In the rows, 128 means zero.
One hidden turn or mirror swaps the rows below in pairs. Which row is each named row swapped with?
z_153: [ 77 127 105 126 133 132 100 110 131 157 117 117  94 154 105 159 101 131
 144]
z_408: [135 100 138  98 138 117 122 111 138 147 175 159 148 131  83  89 120 138
 147]
z_965: [134 132 127 168 115 128 171 116 125 132  87 135 133 142 106 146  97 150
 164]
z_951: [101 155 126 122 168 120 111 116 119 161  96 103  91  98 129 137 124 102
 164]
z_261: [160 161 137 147 166 159 129 131  88 130 126 151 106 103  93 143 151 126
 133]
z_775: [140 110 108 150 130  87 107 122 147 139 156 136 172 120 124  97 153 139
 123]
z_628: [128 105 123 120 124 123 142 109 133 130 127 112 167 187 149 145 124 118
 124]
z_704: [126  99 135 144  92 122 129 150 130 124 128 131 168 136 110 100 144  79
 127]
z_746: [102 151 131 108  93 133 121 113 130 113 103  96 122 123 124 125 104 108
 177]
z_539: [131  84 106 104 139 109 143 101 137 155 154 126 137 146 115 130 158 155
 165]
z_878: [110 112 144  89 127 109 135 103 137 132  74 146 161 138 124 137 147 156
 160]
z_935: [139 101 128 144 151 113 139 107 152 158 134 127 114 164 163 116 112 136
 146]
z_478: [133 143 121 149 180 144 148 143  90 136 114 184 123  99 116 144 144 127
 126]
z_819: [ 94 135  92 137 140 106  89 123 136 110 118 129 154  83  78 158 115 131
 150]
z_43: [122  71 144 104 136 149 150 137 154 160 130 134 149 120 111 165 119 131
 114]
z_581: [127 125  94 102 126 114  93 135 133 157 103 120  82 141 109 102 137 134
 157]
z_794: [163 161 121 144 175 157 113 130  91 113 120 143 125  92 106 136 141 118
 138]
z_266: [128 104 162 124 152 145 134 129 141 102 122 134 144 139 126 116  97  97
  88]
z_306: [129 180 149 127 136 112 148 109 137 135  98 123 135 103 101 102 165 147
 167]
z_588: [148 155 118 143 179 150 134 132  73 113 123 151 114 104 106 142 133 117
 131]
z_924: [148 141 123 145 177 155 133 135  75 129 117 162 122 102 119 144 152 134
 137]
z_215: [113 113 158 116 144 132 119 155 147 100 104 160 129 143 122 115  99  96
 102]
z_832: [ 96 142  94 125 146 100  92 118 133 111 101 117 146  87  87 161 113 135
 149]
z_166: [ 91 142  87 130 138 101  86 119 127 126 104 119 133  89  82 150 110 138
 136]
z_416: [142 118 104 145 129  84 134 133 160 136 149 131 171 127 132  99 155 136
 123]
z_355: [140 111 102 147 136  90 127 129 160 142 165 140 171 127 120  97 145 128
 127]
z_759: [113 109 170 124 139 149 114 148 146 105 119 136 135 141 125 113  94 100
  98]
z_798: [142 104 178 122 139 152 122 124 156 105 113 134 130 145 113 125 108 114
  94]
z_764: [141 105 102 142 135  91 121 132 162 124 156 144 180 117 116 106 154 124
 135]
z_443: [142 108 159 138 148 157 116 121 157 106 127 134 153 133 121 117  93 111
  94]
z_917: [108 152 150  93 149 117 141 121 129 106 123 125 151  87  85 150 124 156
 177]
z_686: [135 144 116 106 155 113 148 146  98 146 114 178 113 145 109 150 172 120
 150]
z_847: [113 113 100 156 116 140 129 119  81 120  92 141 150 104  88 170 131 129
 150]
z_456: [161 163 122 126 165 154 111 129  90 128 124 158 116  89 112 153 150 120
 135]
z_290: [137 115 167 129 129 150 120 130 165 112 134 144 141 138 131 133  94 114
  94]
z_830: [ 78 118 159 113 132 126 146 138 157 149 115 156 128 151  98 153 104 109
 109]
z_770: [ 99 167 104 127 143 135 114 119  82 166 127 108 134 123 100 153 136  90
 142]
z_42: [137 106 162 119 138 154 145 129 147 111 119 119 154 146 105 104 103 101
  95]
z_983: [137 106 109 134 119 146 151  77 109 177 138 137 143 116 134 107 141 131
 153]
z_518: [ 90 161 133 140 114 121 123 133 119 176 146 159 127 134  84 100 127 125
 163]
z_424: [141 145 115 106 132 134 123 184 108 132 145 134 103 123  95 153 140 112
 170]
z_360: [ 75 140 128 105 128 115 125 129 145 143 142  87 119 110  84 142 124 121
 172]
z_973: [126 130 122 119 147 112 152 126 144 165 127 110 133 145 154 127 187 119
 144]
z_165: [155 154 111 136 166 161 138 127  71 119 114 140 121 110  82 138 134 128
 142]
z_940: [120 114 136 123 122 125 108  77 147 146 112 150 123 148  81  92 102 157
 136]
z_511: [ 95 147 105 140 134  97  81 120 129 111 108 113 151  86  94 151 119 145
 142]
z_763: [101 128 127 145 134 127 165 124 166 175 109 103 125 113 132 132 135 165
 138]
z_100: [139 119 133 114 123 120 127 120 120 168  83 132 128 118  90  86 140  74
 142]

z_794 is swapped with z_443
z_215 is swapped with z_478
z_165 is swapped with z_42
z_424 is swapped with z_43
z_770 is swapped with z_628
z_830 is swapped with z_686

